In the data rows, the value 128 means zero.
Some points:
[ 96 141 121  99 157 131  95 153 213 102  63  99  80 127 125 119 139 172 116 149 204  80 137 148 107 206 105 189 191 123 151 188 144 124  98 146 218 147 104 152  20 205 136 140 165  89 172  63]
[129 120 157 129 137 184 151  97  78 123 212  96 123 100 161 130 191  92 110  76 183 149 123 175  69 143 178 133 179 102 123 203 157 124  57  77 134 154 129 109 218 139   0 163 219 151 162 145]
[174 166  78  95 129  97 161  94  46 177 159 109 145 147 201 139  83 170  66  90  51 197 131 130 115 125  97 163  79 140  24 138 196 167 153 108  91 125 126 143  13 116 108 102 111  93 127 111]
[100 105 192 131  74 122 152 156 138 152 229  93 106 172 116 104  54 153 101 131 121  91  90 173 132 129 154 173 106 135 145  91 127  48  99  90  62 135  82 116 107 205 185 193 134 139 118 190]
[ 66 191 106  80 106 229 124  88 141 153 125 157 105 108 113 213 129 172  92 145 124 119  84 135  87 118  62 175 129 126 159 152  32 116  78 240 124 121 128  81 182 123 119 106  87 156 119  91]
[152 228 127 121 141 142  39 100 137  69  99 154 146 122 129  83  13 104 129  92 205  98 158 124 156 159 126 108 173 136 111 130 154 165 117 115 113  97 164 103 177 134 133 110 107  63 111 189]
[142  85 107  94 101 118 106 146 157  83  95 106 161  99 128 103 121 179  21 117  95 171 148  44 141  92 223 117 146 207 152 154 146  85 151 146 132 162 187 112 124 108 143 130  43 178 148  99]
[165 110 182 154 170  35 157  78 197 138  92 239 110 102 114 143 156  95 130  85 174 121 154 138  67 115  82 154 181 151  99 115  73 112 146 150  81 163  70 107 126 118  88 171 127 168 151 172]
[162  82 121 118 161 146 122 163 238 108 148  95 145 145 159 155 106 151 120 147 102 128 140 151 151 149  92 125  74  73 129 139 188  57 206 124 130  97  56  92 185  47 141  96 141  74 159 129]
[106 119 147  80 145 162 104 198 109 128  70 179  96  94  81 222 193 125  92 188 152 126 123 156  86  97  95 162 128 159  90  75 242  87  88 100 102 106 146 116 148 132 174 111 149 160 129 138]
[137  64 153 128  60  93 137  61 148 105 122 115 229 115 130 153  78 105 132 105 101 161  87 146 108 118 102  82  40  99 100 183 105 119 142  88 169  68 197 183 151 181 197 123 145 107  74 150]
[ 80  62 102  37 193 115 140 140  74 103  76  73 111 109 134 112  92 128 197 134 124 104 247 179 142 161 116 111  97 131 140 158 107 185 145 124  76 151 136 138 146 114  94 188 109 168  98  93]
[117 129 122  83 157 103  63 173  92 217 137  76 118 141 134  39 152 106 124   0  92 107 118 175 166  42 138  72 156 141 116  85  36  69 111 190 212  80 139 149 153 119 155 126 168 114  80 107]
[100 158  78 142 255 140 157 134 181 164 138 176  94 136 255 140 157  85 149 157 184 133 163  87 144 116 189 212 151 113 112 128  71 101 133 120 116 120 151 173 185 168 104 144  77  83 108 148]
[143 118 187 155 156 168  99  64 110 217  85 126 120  99 162  80 157 170 126 189 140 130 115 147 119 125 202  83  82 142 181  77  78 154 111 180  43 172 158  91 121 163 181  71 158  34 159  84]
[ 90 183 131 133 113  49 120 127  97   5 209 143  92 136 137 193 160  76  72 110 119 124 159 157 150 145 134  79  56 165 139  95  35  98 101  91 157 167 119 163 130  73 136 100 164 122 202 110]
[152 125 158 120 144 165 142 128 159 132  69 187  88 101 158  85 128 182 174 100 130 205  72 122 148 119  88  99 129 133 203 126 108 140 119  90 132 169 172 138 117  56 145 193 107 115 111 145]
[159  96  45 162  70 103 136 177 214 139 132 161 144 112  91  61 152 151  65 167  59 147 105 142 179 190 124  90 135 145  99  25 127 191 127 110  96  78 143 171 117 153  50 140 190 121  80 125]
[129 122 144  11 183 158 141  95 119  16 195 113 127  85 111 106 171  66 199 120 137  57  54   0 117 122  64 167 128 110 144  71 138 174 121 143 111 175 121 113 103 135  84 180 113  91 199 157]
[135 140 134  76  64 166 212 152 134 191 126 102 122  34 108 101 120 113 153 218 165 151 178 136  88 113 145  66 132  98  82 115 126 131 171 156 171 144 127 120 110 135 139  84  97 127 158 226]
[115 175 126 144   0 161  85 219 151 175 130  88 176 143 137 185 160 107 141 136 124 138 108 114  96 105 151  91 163 140 180 205 149 199 167  64  30  84  46 134  89 115 175 139  93 135  95  38]
[158  82 123 117 151 148 112  82 128 115 142 136 140 140  91 128 130 100 139 187 163  98  96 157 182 128 164 151 149 172 149 169 125  69 129 155 140  99 132 157  30  12 103  50 102 116  77 166]
[143 177 147 181 171  63 200 146  48  99 109 117 176 121  93 131 120 167 165 101 148 156  95 142 139 146 133 122  89 150 173 119 135  88 142  87 164  99  73 114 137 168  37 141  40 107 106  70]
[132  63  87 244  89 119 100 105  85  89 134  93 105 123 104 143 157  73  55 125 101 100 123 153 172 123 137 161  91 129 156 137 176 255 137 178 174 131  87 153 196 111 205 136  70 113 130 155]
[108 152  82 156 127  99 166 119 129 141 156 177 120 127  94  90 160 169 192  79 171  55  69 151 162 116 107  98 138 109  58 181 162 109  59  91  69 169 115 110 168 150 153  88 121 187 189 105]
[125 124 143 210  66  73 137 108 120  85 144  91 113 176 187 115 105 165 217 203 116 103 168 128 127 100 106 127 174 140 103  82 231  96 118 192 135 139 195 114 165  65 126 184 123 108 123  81]
[179 116 165 153 119 234 144 175  17   6 116 175 170 142 121 119 140 120 156 125  95 126 174 123 163 101 110 147 158 101 111 156  72 154 152  98 123 127 103 105 117 181 140  92 189 158 119 145]
[196 108 100 166 165  51  87 164 119 216 136 156  86 122  79 163  65  93 189 121  65 177 152  87 122 147 137 132 115 106 173 183 111 114 115 161 137 105 204 138  92 138 114 115 166 118 133 124]
[ 90 137 100 136 180  81 125  74  69 138 169  59 110 196  62 117 141 146 110 169 141 212  91 106  92  82  96 100 210  68 121  96 102 109 195 119 153  97 117 166 134 149 159 121 177 179 137 152]
[117 148 148 112 128 178 187 132 181 170  97 180 168 195 141 221  82 120 101 107  64  41 126  79 120 134 180  82 132 118 142 109 159 194 146 157 200 144 114 113  86 129 125 150 163 190  69 121]
[ 70 142 154 200  58 134  67 123 140 210  53  94 143 204 108  74 159 112 134 106 117 163 177  63 122 201 131 197  58 105 105  82 153  98 134  76 173 143 129  95 124 124 125  82 114 204 125 139]
These points spread out most along one direction. For each point below, how far along it does it lie, from 0 to 99? 50 is the average, and the first point above lies past it. One standard deviation of the points above along it is 16.
[174 166  78  95 129  97 161  94  46 177 159 109 145 147 201 139  83 170  66  90  51 197 131 130 115 125  97 163  79 140  24 138 196 167 153 108  91 125 126 143  13 116 108 102 111  93 127 111] >> 30
[142  85 107  94 101 118 106 146 157  83  95 106 161  99 128 103 121 179  21 117  95 171 148  44 141  92 223 117 146 207 152 154 146  85 151 146 132 162 187 112 124 108 143 130  43 178 148  99] >> 35
[129 122 144  11 183 158 141  95 119  16 195 113 127  85 111 106 171  66 199 120 137  57  54   0 117 122  64 167 128 110 144  71 138 174 121 143 111 175 121 113 103 135  84 180 113  91 199 157] >> 90
[152 125 158 120 144 165 142 128 159 132  69 187  88 101 158  85 128 182 174 100 130 205  72 122 148 119  88  99 129 133 203 126 108 140 119  90 132 169 172 138 117  56 145 193 107 115 111 145] >> 55
[106 119 147  80 145 162 104 198 109 128  70 179  96  94  81 222 193 125  92 188 152 126 123 156  86  97  95 162 128 159  90  75 242  87  88 100 102 106 146 116 148 132 174 111 149 160 129 138] >> 55
[ 90 137 100 136 180  81 125  74  69 138 169  59 110 196  62 117 141 146 110 169 141 212  91 106  92  82  96 100 210  68 121  96 102 109 195 119 153  97 117 166 134 149 159 121 177 179 137 152] >> 48
[100 105 192 131  74 122 152 156 138 152 229  93 106 172 116 104  54 153 101 131 121  91  90 173 132 129 154 173 106 135 145  91 127  48  99  90  62 135  82 116 107 205 185 193 134 139 118 190] >> 45
[158  82 123 117 151 148 112  82 128 115 142 136 140 140  91 128 130 100 139 187 163  98  96 157 182 128 164 151 149 172 149 169 125  69 129 155 140  99 132 157  30  12 103  50 102 116  77 166] >> 49
